In the rows, 128 means zero.
Rows swapped in pairs by one turn or mirror: which row each one swaps with:
The rows were stretched afterwards, more along some directions than others.
Vabag: [112 131 121 153 135 134 144 129 127  92 148 124 128 119 149 134 114]
Pabud: [104 116  99 171 154 128 137 106 127 100 119 142 140 128 136 148  64]
devu: [118 125 118 146 132 138 138 103 124  96 148 140 117 117 133 132 126]
gima: [126  94 133 145 123 158 159 135 123  95 149 161 122  94 114 156 104]
lezuf: [115  94 132 139 131 129 150 102 120 115 145 147  91 111 137 161  99]
didul: [100 150 141 118 147 125 142 146 139  87 146 122 110 126 140 146  89]
Betad: [108 128 115 125 144 121 160 115 148  94 129 137 123 157 144 123 122]
vir: [101 147 131 132 141 146 144 133 113 109 158 132 110 131 136 160  89]
Vedo: [113  92 126 142 140 129 163 125 128  98 146 163 110 122 128 139 121]
kopu: [108 131 131 139 132 161 142 124  97 116 159 139 112 104 130 166  94]
Gade: [118  91 131 145 134 154 159 126 126 100 151 168 118  96 117 152 102]
godov: [100 154 144 120 147 120 140 144 144  92 139 122 115 126 140 147  93]
pof: [111 117 123 159 119 143 150 149 105 121 130 159 156 105 127 154 103]
tapu: [126 114 132 141 123 158 159 150 135  98 131 154 129 113 120 157 111]
nop: [119  84 138 142 130 134 151 107 120 119 149 140  90 115 137 161 100]
Remom: [119 112 105 161 122 153 156 119 109 123 114 148 151 134 129 149 109]
guzu: [106 118 100 151 159 128 166 126 140  98 108 146 122 174 143 147  95]
vol: [119  86 135 139 115 145 157 118 111 122 145 140  98 112 139 167 101]
vib: [116  88 131 143 125 136 156 109 116 122 144 147  94 116 141 165 100]
gav: [100 133 112 149 152 125 140 122 134  97 110 134 136 134 138 151  69]
Budu: [109 105 103 165 151 137 144  97 112 108 129 146 134 119 130 150  71]
mus: [104 109 105 154 163 136 166 131 134 100 119 150 117 172 142 150  89]
zef: [104 125 122 129 148 118 164 109 136  98 143 144 120 147 144 128 116]
Zunu: [113 107 116 168 135 147 143 128  98 123 137 153 107 128 134 176  97]
tokor: [115  78 130 141 125 134 149 107 115 121 148 140  90 120 140 159 103]
rab: [111  96 140 137 132 143 158 132 112 125 144 140 101 122 142 174  81]
fepat: [114 123 128 140 131 163 145 127  94 119 160 149 109 112 127 172  93]
dem: [121 114 102 157 119 146 155 119 110 122 110 149 156 135 130 153 111]
kazi: [113 125 103 144 137 146 160 125 121 113 108 145 145 160 133 148 108]
sav: [102 104 106 163 153 130 151  90 107 114 146 155 127 123 133 150  77]
Fikot: [123  88 126 150 128 152 163 126 121  96 151 165 118 103 118 148 109]
gis: [101 124 121 131 169 127 147 106 135  89 155 137  89 148 132 153  74]
reso: [108 135 119 151 143 137 158 142 130  90 141 129 122 139 148 141 109]
Taf: [124 115 110 153 115 150 158 126 108 128 117 152 153 132 129 151 115]
tav: [111 134 120 149 144 130 147 138 137  87 139 122 128 126 149 130 107]
ket: [103 124 115 129 153 118 163 113 142  99 136 142 119 161 145 126 118]
Pesi: [118 129 120 149 128 140 142 116 124  98 147 131 126 111 142 129 122]
tup: [102 127 119 138 168 125 146  95 135  89 150 148  91 145 129 150  83]
dudo: [119  96 125 150 132 151 155 126 128  95 151 164 117  99 114 155 104]
moza: [101 129 122 130 170 123 140 105 139  89 150 139  91 148 129 149  80]
zake: [109 125 126 147 128 160 142 128  97 114 168 144 109 113 131 167  92]
fek: [104  98 128 145 153 117 144 103 128 106 148 157  80 124 131 160  90]
zif: [104 119 104 158 159 124 138 115 135  96 113 134 132 135 141 144  68]
doma: [124  97 128 148 121 162 161 134 123  98 145 162 121  96 114 162 103]

kazi swaps with vir
Taf swaps with fepat
Zunu swaps with pof

